In the rows, zero is written as 128.
Each named turn below is shown by a few rows before and after it. Which turns, in which order, take the first row of each later pair to the second? The first pair is answered.
turn lipor:
[157 124 111 206 130 161 212 159 138 133  62 162 123 126 151] |-> [127 106  99 184 143 176 223 133 159 121  70 168 130 120 107]
[146 142 144 114 122 113 126 143 118 127 150 129 110 117 165] |-> [112 125 134  90 133 131 139 107 142 118 158 137 122 114 112]
[162 142 189  68 134 112 126 103 119 132 139 120 141 129 133] |-> [153 136 164  74 136 111 124 148 148 111 163 125  89 105 143]
[153 134 118 160 113 116 131 166 125 123 121 120 118 129 167] |-> [ 97 110 105 129 135 141 144 113 158 107 126 135 140 125  94]
turn vulus:
[140 164 116 155 127 124 100 135  93 148 111 105 164 136 169] |-> [139 157 106 179 126 131 125 146 108 143 104 109 155 129 169]
[119 143  85 135 118 107  80 161 139 122 158 104  80 127 153] |-> [108 145  77 141 116 111  79 158 142 122 155 101  86 130 151]
[127 119 144 101 140 123 111 102 121 142 131 129 157 144 103] |-> [107 113 115 143 141 137 138 109 141 135 115 137 160 136  96]
turn Fegeg:
[139 107 173 141 116 113  87 152 115 128 126 111  87 133 164] |-> [139  98 201 117 128 125 108 105 102 142 107 122 123 145 132]
[124 186 133  73 107 137  59  92 136 117 148  94 171 167  90] |-> [115 194 102  99 101 132  48 117 143 110 149  87 148 165 106]
[154 127 126 127 130 114 128 144 122 131 147 128  98 129 145] |-> [151 118 149 111 137 123 138 105 115 141 131 134 128 139 120]
turn zupum:
[105 123  96 130  92 129 130 126 131 139 135 147 117 109 150] |-> [109 121 106 110  94 124 124 130 132 136 148 144 109 108 151]
[125 106 134 170 139 127  83 128 118 135 134 102 143 119 152] |-> [109  99 117 180 138 135  91 132 136 125 135 107 133 114 139]
[163 143 143 139 169 165 128 157 106 136 143 109 119 128 100] |-> [162 147 137 153 167 166 129 157 103 139 131 109 125 131 104]
[135 160 123 154 127 115 120  72 123 169 115 108 177 135 128] |-> [102 139  88 165 131 130 131  75 158 147 127 112 162 120 100]
Now pairs of rows:
(two turns a pair)
[110 119 120 122 122 118 117 108 119 149 124 114 149 157 116] |-> [111 101 111 149 125 133 156 134 142 134 119 129 118 135 117]
zupum, vulus
[151 132 133 151 116 104 101 158 123 118 143 102 123 129 159] |-> [103 112 110 130 131 120 110 132 158  99 159 111 123 118 103]
lipor, Fegeg
[113 126 121 104 134 124  93 151 128 137 162 118  93 131 124] |-> [111 133 122 105 132 120  78 137 115 150 152 111 115 143 127]
vulus, zupum
[139 118  98  85 125 127 120 172 160  84 173 158  68 106 122] |-> [165 157 131  74 109 101  61 132  81 131 145 131 143 153 157]
vulus, zupum
[130 164 124 128 102  97  55 116  76 159 115  88 163 155 178] |-> [ 92 145 115 102 116 116  67  65  95 155 116  99 191 158 116]
lipor, lipor
[129 122 113 149 135 135 123 130 137 123 123 127 119 127 123] |-> [135 124 138 126 140 133 118 110 119 132 122 123 136 137 118]
zupum, lipor
[126 155 106 134 115  97  58 167 105 126 130  92 146 139 130] |-> [ 88 138  79 143 120 116  72 149 133 114 124 102 153 134  93]
zupum, lipor
[134 136 121 152 111 125 130 163 127 138 129 117 119 140 143] |-> [111 124 112 134 123 129 130 154 149 128 147 120 110 133 112]
lipor, Fegeg
[166 127 179 112 132 126 147 126  96 158 111 129 134 132 144] |-> [132 129 117 132 124 129 122 181 139 125 145 119  75 111 146]
vulus, lipor
[150 151 119 104 113 108  62 208 133 101 186 101  59 110 173] |-> [210 149 217  69 130 111 105 123  63 151 132 127 155 142 167]
zupum, Fegeg
[138 137  84 202 145 145 134 170 126 123 116 145 100 124 152] |-> [118 130 120 123 165 152 132  71 106 145 108 154 176 148  84]
zupum, lipor
[115 111 123 122 163 144 152 165 186 126 151 144  90  95 124] |-> [122 114 162  67 174 139 134 116 161 143 158 146 127 112 103]
Fegeg, vulus
[144 130 141 128 113 159 134  83 100 152 113 128 154 119 113] |-> [157 125 118 162 107 159 149 143 125 133 124 133 101  96 142]
vulus, lipor
[107 138 108 177 120 130 121 137 131 111  95 119 146 132 138] |-> [114 142 137 143 124 124 108 102 106 125  94 119 176 144 131]
zupum, lipor
[152 127 153 131 113 126 163 147  96 131 107 172 118 133 163] |-> [125 118 156  67 127 128 138 131 117 113 150 170 101 122 123]
lipor, vulus
[122 129  90 121 127 149 131 136 154  86 156 122 120 120 115] |-> [144 131 110 154 119 155 158 113 121 114 105 129 165 140 129]
lipor, vulus
[130 142 118  62 128 129  71 101 110 151 153 107 173 149 104] |-> [157  97 100 158 130 163 191 164 166 118 121 152 111 104 122]
vulus, vulus
[ 91 121 164 101 142 151 167 118 173 148 148 126 131 134 109] |-> [ 92 132 159  83 136 137 133 129 168 143 166 114 116 137 119]
Fegeg, zupum
[166 137 107 159 133 122 161 146 128 102 134 128 131 126 141] |-> [171 139 118 154 136 124 158 128 114 113 123 128 151 137 138]
lipor, lipor
[146 121 106 146 114 124 142 186 153  96 148 136  66 110 157] |-> [175 109 186  73 139 124 167 101 109 132 131 155 140 135 121]
zupum, Fegeg
[119 129  91 129 152 170 162 141 145  91 182 153 126  86  84] |-> [162 152 130 155 139 163 164 107  79 141 119 150 194 124 125]
lipor, vulus
[115 119 124 123 141 126 118  93  96 144 121 137 163 161 106] |-> [ 97 109 110 112 147 130 121  98 124 128 140 139 148 146  83]
zupum, zupum
[150 114 239 117 117 118 148 116  67 174 104  76 182 122 126] |-> [ 93  87 215  93 133 140 165  82 111 149 119  92 181 107  54]
lipor, lipor
[108 147 125 136 119 136 111  67  97 158  87 117 207 163 121] |-> [134 154  81 194 101 123 113 181 129 123 117 109 102 129 188]
Fegeg, vulus
[187 157 168 121 113 108 110 134  80 157 108 103 154 159 178] |-> [103 137  81 199 113 150 151 115 140 139  72 114 173 152 122]
Fegeg, zupum
[183 138 161  65 117 124  80 131  85 112 176 139 109  95 152] |-> [182 145 165  87 110 130  87  96  57 142 135 138 164 122 152]
lipor, zupum
[171 119 165  86 122 136  75 113  96 100 156  98 104 119 129] |-> [109 102  86 189 114 176 134 109 143  92  99 114 119 109 105]
vulus, vulus
[146 149 121 170  91 103 124 184 104 124 120 101 111 126 184] |-> [ 63 118  90 109 117 126 117 123 159 100 159 108 121 117  78]
vulus, lipor
[214 150 162 137 102 150 148 148  84 133  79  89 159 128 164] |-> [193 130 127 167 105 163 183 187 133 104  92 101 104  97 153]
zupum, Fegeg
[144 117 124 109 165 167 151 121 145 143 174 140  97 116  98] |-> [114 127 102 110 162 167 127  96 140 148 167 135 125 127  83]
vulus, vulus
[ 92 128  91 154 122 143 112 141 144 113 128 126 110 117  99] |-> [ 93 129 101 121 124 135  91 129 135 113 145 119 107 120  97]
zupum, vulus
[121 116 131  80 140 132 142 140 149 108 173 146 101 112 102] |-> [168 150 161 121 117 117 128 142  87 152 126 134 151 146 165]
Fegeg, lipor
[ 48 123  49 209 117 166 138 168 182  86 131 110 120 127  88] |-> [150 146 170  46 129 109  65 182 117  99 216  90  80 131 135]
vulus, vulus
[111 124 129  65 137 122 109 133 121 124 154 119 149 139 129] |-> [ 88 132  90 115 123 128 105 128 121 129 127 113 171 148 136]
lipor, vulus
[105  97 128 101 140 138 144 135 165 109 139 121  85 100 109] |-> [106 129 112 158 115 131 116 107 115 148  77 100 158 142 143]
lipor, Fegeg
[149 140 120 122 133 121 183 132  97 141 127 132  94 106 124] |-> [140 138 128  92 136 117 167 108  89 143 135 130 115 113  99]
lipor, vulus
[107 149 106 151 117 121  68 117 113 150 125 125 156 159 170] |-> [157 125 128 169 122 129 129 168 135 135 127 146  96 128 198]
vulus, vulus
[151 108 133 104 147 101 120 136 138 133 144 123 104 120 146] |-> [144 113 108 160 134 111 138 130 131 141 103 124 133 130 158]
zupum, zupum
[136  95 159 141 125 137 152  57 126 148  95 152 194 154  90] |-> [186 138 159 116  99  85  61 148  99 143 157 113 116 142 178]
lipor, vulus
[154 132 147 114 137 127 118 134 115 135 139 141 104 121 146] |-> [118 119 113 133 138 143 135 127 147 123 138 151 102 112 117]
zupum, lipor
[154 114 153  98 126 119 172 206 140  91 146 110  42  89 156] |-> [107 145 150  20 125 103  74 127 101 112 170  79 110 128 114]
vulus, lipor
[137 103 133 134 119 110 152 126 126 135 126 165 123 121 158] |-> [129 103 143 100 126 109 135 110 128 132 142 165 124 120 138]
lipor, vulus
[130 126 109 113 138 138 133 160 134 105 115 133 107 119 130] |-> [126 139 119  91 132 126 101 139 112 120 114 121 134 135 128]
zupum, vulus
[178 153 130 110 117 124 118 147 116 114  92 147 141 136 152] |-> [137 143  88 107 119 136 106 161 159  87 116 148 114 120 124]
vulus, lipor
[167 166 148  59 150  99 137  84  86 177 119 121 199 180 119] |-> [ 77 132  54 128 157 143 185  89 174 135 111 139 174 148  60]
zupum, zupum
[149 105 139 202 137 151 179 130 140 110 104 151 140  94 115] |-> [160 110 180  86 152 120 121 127 130 102 184 138 113  89 100]
zupum, vulus
[104 119  97 151 128 126 122 133 168 118 129 123 115 122  93] |-> [160 141 153 108 125 103  89 130 117 145 138 110 128 141 134]
zupum, zupum
[168 146 138 119 132 143  92  99  58 122  80 132 168 169 156] |-> [165 103 155  53 166 153 132 124 120  77 141 158  92 123 112]
lipor, Fegeg
[193 153 130  74 135 130 146 133 117 135 162 161 111 138 162] |-> [184 159  88 123 124 133 149 163 133 124 154 155  96 134 177]
Fegeg, lipor
[ 61 114  88 137 154 125 111 125 166 102 175 114 102 133  84] |-> [119 160 119 178 129  97  74 139  89 147 137  88 147 171 167]
lipor, Fegeg
[126 158 142 130  99  95 118 144 139 125 153 118  94 103 125] |-> [ 96 145 135 121 109 107 131 109 153 123 149 125 116 105  85]
zupum, lipor
[108 143 147 138 102 124 119  91 108 122  83 130 137 163 158] |-> [ 96 116 124 156 110 137 153 125 150  94  99 143  89 137 149]
vulus, lipor
[137 118 187  65 126 107 158 157 139 125 153 152  93 115 148] |-> [ 41 127 100 128 111 127 136 100 151 132 106 141 163 142  99]
vulus, vulus
[169 108 185 128 122 137 171  96 104 154  99 139 157 140 116] |-> [135  87 161 113 132 153 181  81 138 134 120 148 140 129  77]
lipor, lipor
[ 93 147 139  86 121 131  83  95 106 136 127 113 160 146 106] |-> [111 152 132  87 111 117  66 148 114 121 158 105 104 131 145]
Fegeg, Fegeg
[137 125 140  92 153 118 121 124 154 131 154 125  95 131  91] |-> [104 135 101 122 144 124  97 117 155 132 143 115 109 139  88]
vulus, Fegeg
[122  87 117 103 158 128 134  97 141 135 154 129 134 171 100] |-> [150 104 103 177 136 122 139 133 123 150 122 120 133 177 158]
lipor, zupum
[ 97 121 100 120 130 140 151 134 167  96 135 137 103 105  96] |-> [108 117 121  95 135 139 158 122 161 101 137 145 109 106  89]
Fegeg, Fegeg
[127 125  94 127 125 141 115 180 152 103 155 121  68  97 137] |-> [108 115 133  61 143 150 109  92 138 123 147 132 136 122  75]
zupum, lipor
[119 149 133 114 129 109  85 116 102 147 123 114 151 140 136] |-> [137 126 123 166 130 130 158 159 138 129 106 141 108 115 148]
vulus, vulus
[182 118 200  94 132 131 164 116 103 135 124 151 123 101 138] |-> [138 130 129 195 110 147 166 118 109 142  70 142 155 114 146]
zupum, Fegeg
[186 101 217 118 152 157 170 114 102 110  68 121 161 119 144] |-> [126  74 161 135 163 181 197 120 167  74  86 134 124  93  92]
zupum, zupum
[200 115 206  91 148 101 160 151  86 135 130 122 114 110 161] |-> [104 106 160  31 160 110 110 100 123 117 172 113 131 113  74]
lipor, vulus
[155 137 104 215 120 110 146 185 134 141 105 137  98 121 163] |-> [ 91 107 115  89 157 119 129 112 171 116 170 149 111 109  48]
vulus, lipor
[140  94 117 170 147 142 188 155 151 133  96 156 112 103 131] |-> [149  90 162  67 165 124 150 127 143 129 150 147 110 103 102]
vulus, lipor
